(in the rows, 128 means zero)
Each path is a new rotation, seen through one point. The rows after it are directions, each followed by how far the rotation turns it, in degrees per step (0 if it stays put).
Each turn is a multiple of 5 degrees from 10 to 175, or 0.
Each row of a path follows its step; steps can be skipped.
Path 1:
step 0: [117 126 125 125 120 114 118 127 128 124 118 127 137 122 129 125 128 129
 128 129 120 125 130 134 129 134 132 123 120 130 132 130 126 127 123 125]
step 2: [131 130 124 118 122 133 137 118 131 126 133 128 126 131 127 126 125 127
 137 118 119 131 125 128 127 123 139 127 123 130 125 126 130 130 123 118]
step 3: [124 125 118 123 123 125 127 138 121 122 129 119 127 122 136 126 125 119
 127 136 120 131 122 130 133 128 127 129 123 129 134 137 133 129 124 131]
step 4: [122 136 133 133 129 119 125 126 131 119 127 134 133 141 130 116 124 126
 123 121 127 129 121 129 131 124 130 133 127 125 138 130 127 124 132 126]
step 5: [122 126 117 136 119 131 137 122 136 127 136 136 128 123 128 126 136 130
 132 128 123 127 131 130 134 135 131 123 121 130 132 127 125 125 129 119]
step 7: [130 131 128 134 132 118 137 131 136 128 129 127 123 133 136 117 119 130
 128 129 121 135 125 129 122 122 135 126 133 134 135 131 132 134 122 128]
step 8: [119 133 122 122 129 119 133 137 127 124 136 135 127 128 129 133 135 135
 125 128 121 127 117 129 133 136 124 130 120 132 132 123 124 129 130 126]
step 9: [119 121 126 123 125 123 125 121 132 120 116 128 133 130 127 125 131 124
 123 128 124 138 137 129 133 130 131 127 133 129 133 124 115 127 127 126]
step 11: [125 128 121 116 127 122 135 124 121 135 134 123 127 137 127 128 123 133
 126 130 121 130 119 130 133 131 131 133 127 127 122 125 129 129 116 120]
step 12: [130 124 119 129 126 121 129 136 132 118 125 115 130 124 135 126 129 124
 119 128 131 131 125 133 136 124 134 134 128 130 138 127 122 134 132 129]
Directions:
[125 128 128 130 128 126 127 130 130 127 125 129 130 128 125 126 131 126
 128 128 130 126 130 126 128 130 126 129 125 127 129 127 126 129 130 125] => 85
[129 129 128 128 130 129 126 128 127 126 128 129 125 127 127 130 131 128
 128 128 128 128 123 129 129 124 124 129 126 127 128 125 129 128 132 130] => 160
[131 126 125 128 129 127 130 124 130 132 127 125 126 129 127 127 127 126
 129 129 128 128 129 128 126 128 127 130 124 131 124 127 130 127 129 127] => 80
Path 2:
step 2: [122 135 140 133 127 139 130 138 123 126 130 128 134 132 137 138 134 127
 129 133 140 126 129 130 125 134 124 126 132 131 127 132 126 122 132 131]
step 3: [129 119 134 135 138 132 136 128 134 130 123 118 122 133 128 128 132 124
 130 130 127 119 131 131 129 142 131 122 130 134 132 128 133 127 120 132]
step 4: [134 118 131 134 132 128 131 126 124 124 131 120 129 123 133 128 133 125
 128 127 130 130 131 115 127 121 132 124 124 128 136 126 141 122 125 116]
step 5: [120 130 120 123 126 135 139 128 128 129 122 125 137 125 132 137 127 121
 128 121 132 125 130 122 134 118 138 125 124 130 134 127 124 135 130 126]
step 6: [129 135 117 121 137 130 128 143 126 136 124 121 127 126 132 129 132 115
 128 133 130 125 124 126 126 127 126 131 132 119 126 125 128 130 122 133]
step 7: [129 124 127 128 133 128 129 133 129 130 122 117 139 125 121 129 139 128
 136 134 131 135 122 138 131 131 120 131 131 125 130 135 127 123 132 119]
step 8: [130 126 139 130 123 132 134 141 125 123 130 123 131 131 127 139 120 130
 131 126 140 127 124 122 133 137 122 131 127 135 129 131 125 125 126 122]
step 9: [128 130 133 138 130 127 137 129 135 128 121 122 125 134 128 133 134 121
 131 119 133 124 131 121 121 132 133 126 137 136 127 122 131 119 128 134]
step 10: [125 128 130 131 144 132 128 129 123 124 134 118 129 127 125 122 131 127
 131 127 127 122 125 123 125 129 143 123 123 126 134 121 134 123 132 121]
step 12: [128 133 121 116 135 126 135 139 136 131 127 121 134 120 135 133 129 125
 122 122 124 126 125 119 133 129 120 131 132 125 124 131 129 126 133 131]
Directions:
[128 129 126 124 127 130 125 129 130 126 127 126 127 125 129 127 127 126
 128 128 129 129 130 132 131 126 128 131 129 129 126 126 130 128 129 127] => 60
Path 3:
step 0: [126 123 128 133 125 133 122 111 133 120 123 127 127 139 123 134 129 132
 117 133 125 126 129 131 130 133 126 125 131 123 125 117 122 133 131 130]
step 2: [140 124 127 129 122 130 122 117 136 127 137 126 129 130 129 125 122 134
 128 127 128 125 132 126 134 121 131 127 120 127 125 125 123 141 113 126]
step 3: [138 132 129 133 118 131 128 125 126 120 126 130 126 133 125 117 119 130
 122 130 124 136 125 118 129 133 128 132 126 118 130 126 131 125 114 135]
step 5: [118 125 126 132 128 121 125 126 134 117 127 126 128 122 130 132 127 129
 116 120 120 131 125 119 134 134 139 128 130 125 123 122 126 130 117 133]
step 6: [130 129 128 136 119 133 122 120 134 122 126 129 120 121 129 127 136 140
 126 119 118 131 132 127 137 132 124 124 135 124 133 125 124 135 131 131]
step 7: [132 120 119 126 129 130 129 121 140 123 127 131 130 120 131 119 124 138
 131 130 117 124 120 126 127 137 127 116 125 123 125 124 128 128 126 129]
step 8: [133 126 122 132 124 127 129 129 132 115 137 127 132 122 136 128 124 137
 133 131 121 127 127 124 128 124 117 133 129 125 132 127 113 130 119 130]
step 9: [131 139 124 140 130 130 133 123 132 123 136 132 122 131 128 122 121 135
 128 137 123 122 130 116 133 128 134 126 131 128 123 126 122 122 126 137]
step 10: [123 135 128 136 124 136 135 121 131 119 123 123 135 135 122 129 130 128
 127 124 119 118 124 119 124 134 129 128 133 129 133 129 116 129 122 127]
step 11: [118 128 129 138 123 115 134 123 137 122 130 118 127 134 125 126 130 135
 120 129 123 124 127 127 134 129 123 122 132 123 117 126 125 130 126 123]
Directions:
[125 128 127 129 126 124 128 129 128 127 130 128 129 128 130 130 125 128
 127 130 127 132 133 127 130 125 128 129 126 128 129 126 128 131 127 127] => 120
Path 4:
step 1: [126 129 131 126 130 127 128 133 126 128 129 129 131 135 132 123 139 123
 128 133 127 126 117 123 125 129 119 121 115 118 137 118 127 124 127 123]
step 2: [130 128 126 122 126 136 134 127 131 117 128 124 122 130 136 140 121 128
 124 135 131 129 139 128 128 125 137 130 122 125 134 127 124 122 137 127]
step 4: [122 136 126 128 133 134 124 133 136 131 126 124 128 128 119 125 131 131
 129 131 127 135 132 119 132 130 122 128 121 124 142 136 125 127 126 119]
step 5: [129 128 118 133 122 125 129 120 130 131 127 125 133 132 147 134 127 125
 126 129 129 129 137 132 134 123 129 133 128 126 122 138 128 125 124 121]
step 6: [132 129 131 125 129 132 122 138 131 134 132 128 137 130 133 125 130 120
 127 119 130 123 118 133 119 123 125 131 129 121 136 133 121 137 126 136]
step 7: [126 127 131 113 131 129 129 123 128 125 137 131 129 134 125 134 123 127
 130 130 138 125 139 123 131 128 120 128 120 125 134 126 133 130 121 119]
step 8: [136 123 120 135 124 136 129 121 135 133 130 138 128 129 135 125 128 126
 127 129 135 129 135 127 121 123 142 117 129 129 125 126 127 129 125 131]
step 9: [133 135 130 128 130 138 122 130 135 125 132 131 127 133 119 130 128 134
 132 127 121 123 122 133 123 128 122 129 130 140 131 135 123 140 129 121]
step 11: [132 122 130 132 118 135 123 128 129 129 120 124 131 141 138 136 131 132
 128 120 133 126 122 125 128 124 136 129 136 129 136 130 126 126 130 135]
step 12: [127 135 137 125 128 133 128 129 117 123 135 129 120 128 129 133 126 120
 129 126 132 123 118 130 124 121 118 129 124 133 126 123 123 129 118 122]
Directions:
[129 124 125 129 127 130 128 129 128 129 126 126 129 130 127 123 126 130
 125 126 129 126 128 130 126 129 126 127 127 127 126 127 127 125 127 128] => 145
[130 127 131 126 127 129 129 126 129 129 130 126 126 125 127 128 128 130
 131 128 127 129 127 128 128 130 129 129 123 126 128 130 129 124 125 126] => 130
[129 127 128 126 130 129 131 125 126 126 128 130 126 127 125 130 126 125
 128 127 131 127 129 126 125 127 129 127 126 127 129 125 126 128 128 131] => 70
[126 131 129 130 128 129 130 131 127 127 126 127 124 127 129 129 129 126
 125 124 128 129 128 127 130 128 127 129 129 129 129 130 126 123 127 128] => 40
Path 5:
step 0: [127 130 128 131 125 128 128 122 120 130 118 126 129 116 119 126 130 128
 128 131 127 128 133 118 132 121 131 119 137 138 125 132 133 120 135 127]
step 1: [133 128 121 122 129 125 128 124 133 132 131 134 129 119 122 126 131 123
 136 120 122 118 134 129 134 125 130 113 124 129 123 132 131 123 133 131]
step 2: [121 123 123 126 131 134 125 122 127 131 131 135 128 120 128 119 129 121
 125 133 118 125 134 126 139 126 135 119 130 131 137 134 122 132 128 124]
step 3: [132 129 120 133 136 120 136 128 124 132 129 131 126 123 129 124 121 114
 126 129 131 128 135 125 133 130 129 118 138 121 129 137 126 132 132 129]
step 4: [125 129 124 117 130 125 134 129 126 131 125 128 120 120 132 124 134 120
 129 138 127 129 139 134 121 137 132 120 133 129 131 132 125 121 131 135]
step 6: [124 130 130 125 129 124 131 121 115 128 120 130 135 124 121 126 135 127
 128 130 131 127 129 124 125 130 129 110 137 130 131 125 137 126 126 128]
step 7: [134 126 127 123 127 126 126 129 127 133 135 136 132 117 115 130 137 118
 131 126 128 129 124 134 130 131 137 115 127 129 122 124 129 127 132 129]
step 8: [116 122 129 129 137 133 122 126 120 132 141 132 129 120 126 127 132 118
 124 127 123 128 124 127 126 123 129 117 132 130 135 131 125 124 131 127]
step 10: [123 127 123 116 131 133 127 129 124 125 128 124 120 123 130 134 129 115
 127 134 131 119 134 128 127 126 132 119 131 127 122 126 125 117 130 137]
step 11: [125 130 125 123 121 134 127 126 121 133 133 130 129 122 133 131 128 130
 117 126 134 122 133 128 137 127 139 119 129 118 133 134 131 124 125 135]
Directions:
[125 127 128 132 128 132 127 124 127 129 129 131 131 128 129 130 127 128
 126 128 129 128 131 129 128 127 127 131 128 128 130 130 130 130 126 128] => 120
[128 131 127 124 127 127 129 130 127 128 126 130 133 127 128 130 127 132
 126 130 128 129 127 127 125 129 130 130 130 127 127 129 131 127 128 128] => 55
[130 127 129 128 128 128 127 129 129 129 127 130 128 133 131 128 128 124
 124 127 129 128 128 128 126 128 128 129 130 132 128 130 127 128 131 130] => 65
Path 6:
step 1: [130 126 124 138 133 132 129 134 127 122 122 136 128 123 126 124 126 129
 129 120 126 122 130 143 131 137 133 122 133 135 134 127 133 122 129 128]
step 2: [130 125 139 126 132 125 125 121 123 123 118 127 118 126 125 138 128 125
 117 130 122 125 128 138 122 124 127 126 128 134 130 122 125 127 131 124]
step 4: [130 129 125 132 129 134 124 123 137 123 122 133 126 131 131 145 132 123
 133 129 126 122 133 134 130 128 133 126 131 139 127 126 122 133 130 121]
step 6: [129 121 127 125 134 126 125 135 131 121 120 120 129 125 120 135 131 131
 136 135 123 121 128 130 131 130 126 117 131 138 130 132 129 135 127 128]
step 7: [124 137 128 133 132 135 129 133 129 127 120 131 130 126 122 136 117 130
 124 128 125 127 126 139 135 135 129 123 127 126 132 124 122 120 122 120]
step 8: [133 127 132 125 135 127 125 129 126 122 119 129 120 121 126 124 125 130
 123 127 126 136 136 136 126 130 128 121 124 145 126 128 127 135 127 129]
step 9: [121 133 125 133 124 131 126 127 129 122 125 132 124 125 122 134 126 124
 116 135 124 119 116 136 133 125 128 128 126 135 132 136 131 130 121 129]
step 10: [132 126 131 120 126 135 129 124 135 128 117 133 123 128 131 125 125 123
 131 122 129 126 129 137 138 129 138 121 135 137 134 124 126 131 129 126]
step 11: [120 131 132 133 129 133 134 121 127 118 122 130 124 122 120 126 133 129
 126 132 124 114 131 132 117 131 130 130 132 137 127 126 125 126 128 126]
step 12: [134 116 132 127 131 133 128 133 131 125 126 127 128 127 125 134 124 125
 129 127 120 122 128 143 127 128 125 123 136 129 140 133 120 129 127 135]
Directions:
[127 126 125 129 128 130 130 128 127 129 131 129 129 126 126 127 131 129
 129 131 128 128 127 127 125 130 128 126 126 131 129 132 131 129 129 127] => 135
[130 129 129 132 128 125 128 125 130 130 129 126 127 130 127 125 125 128
 129 128 128 126 127 129 129 131 126 129 128 130 130 128 128 131 128 125] => 0
[127 126 130 129 131 126 128 130 125 128 126 127 131 126 126 129 127 131
 128 127 128 128 129 130 126 130 125 126 128 125 130 126 128 126 130 128] => 65
Path 7:
step 0: [128 127 124 131 132 129 127 136 118 129 144 129 124 127 138 128 125 123
 128 129 139 130 130 124 127 132 132 124 131 120 136 126 124 129 120 124]
step 3: [129 130 129 127 140 141 132 125 128 129 126 118 128 128 126 123 135 113
 130 135 129 127 126 128 130 128 125 127 128 124 129 130 142 126 123 126]
step 4: [130 133 119 130 121 136 126 131 124 118 131 130 124 123 132 131 128 124
 128 132 128 122 138 130 122 131 127 129 122 134 132 131 121 136 141 134]
step 5: [126 130 129 125 125 117 127 127 130 126 129 128 134 130 133 125 128 133
 144 126 125 128 116 129 119 121 132 131 133 118 127 122 127 129 133 135]
step 6: [128 129 127 131 125 128 132 127 131 138 138 132 132 122 130 128 122 126
 120 135 130 143 132 126 126 126 128 127 125 119 133 124 128 124 117 122]
step 7: [128 130 125 114 125 126 130 129 125 124 124 127 129 140 119 137 130 122
 127 128 130 134 125 134 131 139 130 128 121 134 132 132 129 132 129 120]
step 8: [141 129 139 127 130 131 121 133 127 126 123 130 127 133 133 138 125 130
 130 128 120 116 133 122 119 126 123 122 135 131 129 122 128 125 127 127]
step 9: [124 130 126 136 130 132 125 125 123 137 135 120 124 129 138 121 137 120
 130 126 139 124 119 122 126 128 129 127 133 125 133 131 136 130 128 126]
step 11: [130 134 129 118 123 124 128 114 137 125 122 129 135 128 132 131 133 134
 136 124 120 135 129 128 121 121 128 134 127 126 121 128 135 132 128 128]
step 12: [127 129 128 122 137 137 125 138 126 131 133 128 131 128 133 127 121 118
 132 137 128 134 137 129 131 125 123 129 125 119 131 123 132 128 118 131]
Directions:
[129 126 128 128 129 129 126 127 129 133 129 129 130 128 129 123 128 128
 131 127 127 128 129 129 130 130 125 128 129 127 132 126 128 127 128 127] => 115
[130 128 127 128 131 128 128 129 129 128 131 129 130 128 127 129 129 127
 128 126 127 128 127 127 127 123 128 130 134 128 125 128 128 127 127 126] => 120
[128 128 129 132 126 124 128 126 127 126 133 129 128 128 130 126 129 129
 129 129 130 126 124 126 129 127 128 129 127 127 129 127 124 128 129 128] => 80
[131 127 129 128 130 128 128 126 128 127 127 124 129 130 131 130 126 124
 128 129 128 125 130 129 131 129 126 130 128 128 127 126 126 129 129 128] => 80
Path 8:
step 0: [125 123 124 130 137 117 123 120 118 127 125 131 125 125 134 121 123 124
 135 118 127 131 123 132 132 131 133 130 119 132 126 124 132 130 130 123]
step 1: [124 136 118 126 124 126 130 128 135 136 132 135 132 131 131 128 131 130
 141 132 121 124 126 125 128 125 130 127 118 138 128 127 128 120 123 124]
step 2: [127 124 128 127 128 119 128 134 132 125 125 129 125 138 130 127 121 130
 131 125 136 125 114 137 134 122 127 123 124 128 125 136 121 124 130 129]
step 3: [120 129 134 126 136 127 130 126 129 134 121 137 133 129 126 123 125 126
 130 130 126 123 126 126 125 131 121 122 120 124 119 128 130 132 113 132]
step 5: [126 116 124 133 128 124 115 128 126 128 125 130 132 125 123 124 120 126
 132 132 120 137 122 124 128 131 129 124 125 120 117 128 125 128 130 125]
step 6: [116 121 133 128 119 133 121 127 136 139 125 123 131 131 131 121 130 127
 134 130 123 122 133 131 124 130 129 125 128 134 131 129 128 120 125 127]
step 7: [130 114 127 132 136 128 128 128 142 130 123 128 123 130 126 129 127 125
 130 124 133 128 120 133 134 133 137 130 125 122 136 124 122 128 127 127]
step 8: [129 126 131 134 133 128 121 124 125 138 131 132 130 121 140 126 121 130
 126 128 123 129 121 129 128 136 128 130 123 137 129 123 133 127 117 133]
step 9: [126 131 127 136 130 129 135 129 131 128 126 121 137 129 131 132 132 138
 134 136 127 127 118 123 134 127 136 121 125 132 135 127 123 118 130 129]
step 10: [124 122 132 123 124 121 123 121 119 126 120 133 125 129 131 124 126 132
 123 129 133 135 111 126 127 130 131 125 125 124 130 135 126 125 122 124]
Directions:
[128 129 129 132 129 129 128 126 129 127 128 125 128 125 130 129 130 128
 130 127 129 127 126 125 128 129 125 129 125 127 127 129 131 131 130 132] => 80
Path 9:
step 1: [131 129 126 128 131 122 121 121 134 136 125 124 121 135 131 137 126 134
 130 126 131 127 121 121 125 135 124 123 111 126 128 137 138 128 128 119]
step 2: [129 125 130 124 134 134 142 131 135 125 128 140 133 137 124 132 131 127
 123 129 124 131 135 117 135 130 132 138 131 117 126 127 130 123 134 122]
step 4: [127 128 124 122 123 123 133 126 122 121 134 131 135 124 120 130 124 133
 128 120 129 129 138 122 121 140 118 122 125 126 116 131 119 123 134 131]
step 5: [135 142 124 121 117 130 127 127 133 138 124 127 120 116 125 127 136 128
 124 131 133 134 124 121 118 128 135 132 129 125 133 127 133 126 134 126]
step 6: [125 123 137 131 120 130 126 123 128 121 132 134 128 130 125 131 132 120
 135 137 122 120 130 116 131 127 126 128 109 130 124 131 133 125 132 129]
step 7: [128 123 121 127 130 118 133 129 126 128 114 136 132 129 136 117 125 125
 126 132 138 135 129 123 130 133 126 128 129 117 132 132 141 124 128 124]
step 8: [124 123 125 137 127 132 120 124 130 126 127 120 128 134 123 131 137 139
 120 115 130 130 131 115 131 127 123 138 124 129 128 135 123 125 132 123]
step 10: [142 138 121 126 122 118 130 125 134 116 131 132 134 123 128 125 133 127
 126 117 123 121 121 118 126 127 131 132 121 130 125 125 130 131 123 126]
step 11: [121 128 134 133 123 127 133 123 126 127 119 135 128 114 122 130 127 139
 134 138 129 127 127 129 125 130 126 129 124 120 116 129 129 121 137 119]
step 12: [134 126 126 125 128 136 123 124 124 126 119 127 129 132 127 116 138 125
 131 126 124 134 135 115 115 129 130 126 124 119 132 128 134 131 131 138]
Directions:
[129 129 128 128 127 126 127 129 129 129 130 129 130 127 129 128 131 132
 129 127 129 131 127 127 131 126 130 132 129 130 130 124 129 127 130 130] => 140
[127 128 128 130 130 129 131 126 128 126 126 132 129 128 129 126 131 127
 129 129 128 125 127 131 131 128 130 130 127 127 124 128 131 127 126 127] => 85
[127 127 125 130 127 131 125 126 131 123 131 126 126 129 129 130 128 130
 128 127 129 129 126 128 127 126 127 127 126 130 126 128 131 126 126 128] => 155
